One vector is turned by the same rotation once a step. Each row is the vector after some number of steps, and that number follows the row.
The counts run from 0 to 271.
[181 110 134 126 118 177 147  72 163 136 145 165 116  98 172 148 132 118
  97  76 143 141 154 172  86 126 158 131 127 139 133 125 126 134 180 165
 120 120 153 159 138 167 126 130 157 108 169 138 141 109 110 161 147 124
 148 125 149 113 110  79 106 133 173  99  96  97 133 124 126 100  84 110
 104  84  99 116  86  96 159 126 129]
228
[160 120 139 117 123 141 158  76 150 120 144 183 106  96 179 151 157 103
  84 101 145 130 149 159 108 147 132 147  88 154 121 145 133 166 176 160
 133 116 137 135 148 153 118 138 157 108 161 138 125 110  84 184 104 124
 122 137 127 120 106  87 120 119 156  94  92  98 131 136 106 115  87 109
 100  72 102 123  84  96 148 146 130]
239
[153 118 138 128 126 129 141  74 162 104 116 188 109  76 177 135 111 109
  88  78 133 144 127 144  80 127 134 141 120 166 149 136 126 177 143 141
 110 105 117 153 147 153 108 121 168 113 160 168 133 121  91 130 102 142
 153 167 166 120 154  92 127 110 139 116 120 102 128 146 108 105  96 126
 103  94 109  93  77 100 146 113 114]
136
[166 113 132 135 113 131 139  72 154 128 126 173  98 106 190 150 167 138
  75  92 134 143 158 162  76 129 164 135 128 179 152 163 154 138 161 162
 128 131 115 129 132 175 109 134 140 117 178 133 133 108 126 169 123 122
 139 127 142 126 117  89 115 103 156 110 112  95 131 127 114 114  97 128
 123  75  91 110  74 107 137 129 149]
117
[174 131 132 139 116 121 154  75 168 109 141 191 115 103 161 137 145 123
  73  84 138 143 158 141  88 148 139 147 114 151 138 158 135 149 175 140
  92  98 138 157 143 139 128 154 142 118 163 135 117 119 102 169  91 160
 132 154 152 119 116 115 110  87 175 116 141  92 122 157 122 120 106  99
 114  63  94 100  95  95 164 151 103]
20
[146 117 117 154 106 131 169  88 163 129 130 194  86  64 169 171 119 121
  72 104 157 133 139 171  80 146 128 138 112 165 119 105 110 137 150 144
 122 133 131 142 128 140 157 151 162 123 151 133 129 118 110 143  99 168
 128 136 157 115 138  97 135 114 160 122 121  78 149 173 122 115 108 137
  96  90 117 108  67  98 108 121 121]
173
[146 101 135 135 102 120 160  76 141 127 124 181 120  87 180 174 132 125
  78 109 121 112 158 163 103 150 151 149 126 165 168 132 128 148 168 151
 129 133 153 146 134 183 123 130 166 116 162 116 136 119 119 155 121 122
 138 100 163  96  97  93 115 104 174  95  97  87 137 147 135 116 117 132
 101  73  87 133  85 106 133 123 152]
194
[146 112 116 159 105 103 161 111 163 105 145 200 119  73 175 185 118 136
  62  96 133 131 139 176  98 147 131 142 123 165 145 129 129 134 148 141
 103 128 132 154 141 145 120 130 165 103 149 127 131 116  99 138 113 183
 156 128 170 117 141  91 141 118 173  99 130  70 125 174 123 111 119 141
  99  85  92 117  95 113 127 127 129]
60
[160 111 132 152  92 118 170  81 178 111 136 192  99  77 199 144 135 102
  82  77 125 138 122 152  86 158 129 148 107 161 132 145 148 146 151 150
 120 117 139 154 115 122 129 134 170 101 163 129 141 131  97 162 102 143
 137 140 143 113 134  84 126 116 142 107 108 113 137 171 109 126 118 108
 120  75 121 100  90  87 166 125 132]
132
[156 138 133 144 100 122 160  77 152 138 134 185  84  73 177 158 150 119
  72  94 151 123 136 150  93 144 132 129 113 169 137 132 140 128 156 123
 143 142 137 145 124 149 134 144 159 142 155 137 117 110 111 163  97 123
 126 164 157 130 119  86 112  89 176 133 108  76 138 152 113 125 107 135
 113  77 101  98  75 117  98 101 140]
163
[158 112 145 138 121 153 150  83 147 127 138 169 120  90 170 155 133 101
  91  90 142 137 139 168  88 120 146 127 123 161 128 138 127 166 160 178
 123 117 126 145 142 174  96 125 172 115 158 157 127 100  91 151 132 122
 150 159 153 128 129  72 124 137 152 106  85  84 124 126 108 113  82 127
  92  95  90 125  73 118 132 117 153]
234
[162 129 147 128 123 132 151  72 176 103 128 176 110  98 173 131 152 106
  86  74 128 125 136 133  97 141 116 156 109 157 147 149 134 161 164 139
 127  99 152 152 133 161 102 133 151 100 145 140 126 126  89 174 105 110
 141 160 141 115 111  91 108 108 159  97  91 100 135 146 106 110 103 109
 101  80  98  96  86 101 168 133 117]
11
[165 118 152 150 132 132 126  89 155 126 115 197 137 101 159 175 141 112
  87  97 117 120 161 132  72 133 153 140 152 143 154 133 116 158 149 149
  96 130 113 161 112 203 124 165 164 120 170 136 119 115 112 154 126 115
 143 129 142 104 120  98 103 109 174 100 105  67 130 135 115 122 107 127
 126  74  94 109  78 117 136 101 145]
82
[170 114 138 116 121 158 149  61 166 131 142 160 104 104 175 148 134 121
 102  80 122 146 154 181  82 126 150 148 117 150 137 131 134 135 173 160
 145 117 149 154 128 166 125 119 170 106 169 136 143 107 113 167 130 106
 135 120 143 110 125  73 113 128 167 108  83 109 127 128 124  92  99 113
 102  89 112 111  74  98 146 124 130]
229
[162 106 129 156 141 156 136  92 150 130 119 189  94  95 159 165 139 112
  80  77 148 152 158 146  74 144 136 130 135 155 138 133 125 154 151 171
 103 100 127 151 138 157 129 149 145 128 162 156 134 121  98 142 101 166
 138 157 159 102 132 112 109 108 147 126 139 109 135 137 124 104  77 113
 121  79  85  97  75  76 140 148 106]
259
[184 114 135 151 125 134 144  95 173 103 125 191 138  93 180 145 137  96
  90  84 131 133 132 135  87 132 132 143 132 150 142 147 129 164 153 147
  87  90 126 166 138 143 119 167 165 103 170 161 122 131  86 160 104 146
 161 150 134 112 123  87 109 120 142 105 113 105 117 163  96 127 106 108
 130  86 107 116  99 104 165 122 112]
134
[160 115 138 137 104 129 156  80 152 128 135 176 108  80 189 143 131 117
  93  94 146 144 139 173  91 129 157 125 119 167 135 148 133 150 162 162
 117 129 124 139 139 178  97 110 176 116 147 142 128  94  98 151 131 129
 153 142 159 137 134  67 132 122 153 105  91  74 127 124 114 108 103 139
  96  89  91 119  85 119 134 110 156]
235
[175 124 161 140 122 143 154  83 170 112 140 179 128  90 153 168 135 100
  98  89 126 119 149 154  89 149 119 143 129 122 120 122 108 144 165 139
 111 124 139 169 112 177 149 162 171 104 163 122 120 123  89 169 126 134
 130 136 135 112 109  90 100 131 177  93  78  84 145 159 115 125 109 112
 111  85 112 123  97 111 165 113 133]
88
[178 104 106 137 106 134 159  72 148 124 138 177 113 121 162 153 149 137
  87 101 142 158 165 180  93 125 159 147 120 149 146 149 130 126 181 165
 105 123 134 135 151 165 132 152 151 107 182 125 133 110 110 181 124 161
 141 110 148 110 110  93 122 114 174 103 125 102 122 146 134 114 101 123
 104  87 105 130  83 107 135 144 121]
107
[177 125 131 121 120 126 158  77 196 103 145 176 113 103 155 142 146 127
  98  95 134 150 161 168  87 129 133 153 120 134 144 137 110 133 180 139
 119 122 136 160 124 162 131 150 153  88 176 121 124 121  97 171 122 134
 126 139 137 113 115 102 119 135 191 104 118 100 117 158 115 110 101 110
  93  78 114 102  87 114 168 118 102]
98
[151 129 136 132 114 123 149  88 145 125 127 202 112  58 186 163 121 108
  81 102 147 122 124 147  93 135 140 130 112 177 129 120 124 156 153 139
 119 133 119 149 139 158 125 136 169 128 147 155 126 104  88 145 101 135
 152 146 158 121 137  85 126 120 165 109 111  65 132 150 101 117 119 145
 106  90  95 113  74 136 108  99 137]
49
[173 126 135 144 123 133 166  78 168 113 131 185 105  85 147 150 137 112
  81  83 141 145 159 141  94 132 121 147 114 133 131 147 116 157 168 144
 106  95 143 148 147 148 133 158 151 113 156 150 117 130  98 159  83 156
 126 165 149 116 124 111 111  93 165 131 111 101 121 157 123 118  79 104
 112  76  98 103  86  79 153 147 108]
21
[159 130 135 157 130 155 150  73 162 142 145 174  82  90 154 145 138 124
  84  75 134 142 160 161  85 142 131 142 127 145 118 123 147 120 156 161
 139 118 140 168 128 137 134 141 149 116 156 149 133 101 121 152 119 148
 136 179 166 113 128  93 109 108 168 147 112  91 124 142 130 106  85 108
 111  84  89  87  74  84 124 126 113]
32
[158 124 133 165 106 145 161  71 147 137 137 172  89  86 166 155 130 102
  89  87 132 152 143 173  92 151 137 132 125 143 111 119 154 109 156 161
 141 117 154 166 122 129 135 129 171 114 154 139 139 105 128 153 109 152
 145 160 159 102 140  85 114 109 164 143 110  93 123 152 125 107  89 116
 112  95 100 100  78  78 107 112 130]
33
[153 126 165 127 134 111 139 101 159 106 142 182 124  90 159 175 130 133
  84  91 112 115 161 158  79 151 135 139 141 146 144 137 119 163 142 134
 102 126 139 163 126 184 117 133 157 101 158 109 115 129  99 145 129 129
 137 142 159 128 111 101 107 118 163  87  83  73 137 144 129 112 114 134
  97  77  89 112  98 107 172 112 138]
202
[136 141 137 134 122 142 144  86 144 116 133 203 119  64 180 171 124  97
  90 104 147 125 144 145  92 141 112 135 100 163 125 122 126 166 153 150
 131 113 119 156 139 159 128 144 180 126 142 161 118 104  75 161 102 127
 148 146 147 105 129  93 136 131 156  92 110  78 123 144  94 118 107 134
 103  87  93 119  71 122 108 105 138]
48
[159 122 129 139 133 136 144  77 161 119 132 183 110 107 148 157 125 123
 100  87 133 170 161 169  66 108 159 147 126 149 126 143 126 153 163 178
 122 128 114 139 118 181 121 116 166 110 178 149 137  98 117 139 140 139
 144 159 160 113 167  80 138 117 158 112 113  90 118 136 119 104  85 117
  99  99  94 103  71 101 128 115 141]
224
[144 112 143 135 130 116 146  84 153 115 123 201 107  94 181 161 146 103
  81  87 132 140 153 156  75 151 146 148  98 169 135 150 140 187 143 173
 110 128 110 131 137 143 115 138 159 108 165 159 127 119  97 155 101 139
 134 151 146 117 133  89 138 112 124  94 111  92 130 139 102 119 105 121
 116  74 105 107  76  95 141 128 145]
126
[168 116 138 152 103 116 155  81 161 118 145 166  82 108 177 157 143 133
  93  84 130 149 148 174  96 108 138 149 123 153 136 157 156 124 151 172
 149 127 137 139 125 170 105 118 168  99 153 144 133 101 115 158 125 140
 162 153 148 126 142  65 141 125 158 125 100  93 116 147 122 110  84 135
 103  85  96 109  82 104 118 119 129]
111
[147 116 148 143 132 126 157  97 158 124 135 192 114  85 161 154 148 103
  91  77 134 136 139 142  83 143 151 148 122 153 122 141 129 167 164 177
 122 120 129 148 131 166  95 113 158 109 135 145 136 107  86 156 140 129
 156 157 162 133 143  92 125 118 144  93 103  81 135 129 113 111  91 116
 109  81  77  82  87 109 157 135 143]
6
[156 121 149 138 117  96 162  96 146 106 156 188 102  86 184 158 128 118
  76  92 133 147 146 175  87 151 133 130 100 156 117 152 146 161 145 163
 103 121 130 146 151 136 106 115 172  97 142 136 121 111  88 152 108 162
 146 147 147 139 133  72 136 125 134  96 106  79 125 148 109 106  97 130
  94  84 111 123  97 115 151 132 140]
245
[149 118 120 151 128 154 137  96 169 120 128 187 117  73 164 170 125 123
  93  92 146 132 150 158  82 130 131 136 143 163 138 109 101 147 154 144
 103 118 113 165 145 178 141 150 148 116 154 148 134 114 103 129 130 166
 170 146 168 104 133 114 119 132 171 111 136  77 131 154 124  94  94 140
  95 103  86 111  77 113 122 127 101]
181
[172 116 144 149 110 134 140  84 171 108 120 186 127  99 185 137 152 110
 101  83 136 130 133 133  85 114 148 150 136 168 147 156 139 156 155 158
 111 110 110 150 134 192 100 134 158 114 156 153 130 105 103 156 126 119
 170 147 145 119 130  82 112 118 160 105 108  87 118 139  97 124 101 120
 125  86  82 112  83 121 146 113 141]
4
[174 120 131 140  96 129 162  79 170 115 130 179 104  99 196 133 154 110
  88 100 154 123 137 148 104 120 140 145 110 170 145 165 143 154 166 142
 128 124 133 132 143 168 110 136 156 113 147 147 121 105  93 173  91 129
 154 149 135 131 120  68 123 114 156 120  95  85 129 153  99 136  93 135
 116  75 105 121  77 117 136 123 129]
241
[152 134 121 168 119 157 150  92 146 146 146 193 118  73 168 166 155 104
  82  95 151 135 140 142  83 148 147 121 132 153 113 113 135 131 172 163
 115 120 131 163 130 153 134 157 149 143 147 137 134  97 109 155 131 142
 138 135 160 114 111 103 107 116 181 107 116  63 143 133 115 123  87 115
 122  90  73 106  84 116 125 119 129]
41
[161 133 139 149 106 104 149  95 185 105 130 210 130  97 150 156 144 123
  97 100 137 144 151 139  90 117 144 152 124 137 136 145 109 157 157 139
  94 129 105 151 113 183 120 151 160 104 157 138 121 102  98 163 124 132
 148 156 143 117 147  99 132 122 180  93 130  68 121 159 104 130 109 124
 103  88 103 104  84 121 143 102 131]
92
[150 132 115 164 103 144 138  90 146 158 125 205 113  81 164 165 159 113
  80  99 141 146 141 142  87 144 161 131 123 160 113 134 141 134 166 155
 115 117 120 156 120 152 134 146 147 146 153 144 125  99 116 170 130 135
 145 135 148 114 131 109 116 104 179 111 133  67 121 137 106 121  91 130
 123  86  76 103  81 118 108 125 136]
40
[145 122 125 144 112 138 169  58 132 123 127 184  97  88 158 149 145 118
  71  89 122 133 161 162 114 143 134 151 108 155 137 151 153 133 164 159
 144 107 153 153 139 136 124 130 173 126 165 144 133 107 121 178  91 133
 125 139 158  98 124 115 120  95 178 119 105 100 111 140 131 105  89 118
 114  84  75 104  80  83 106 129 141]
152
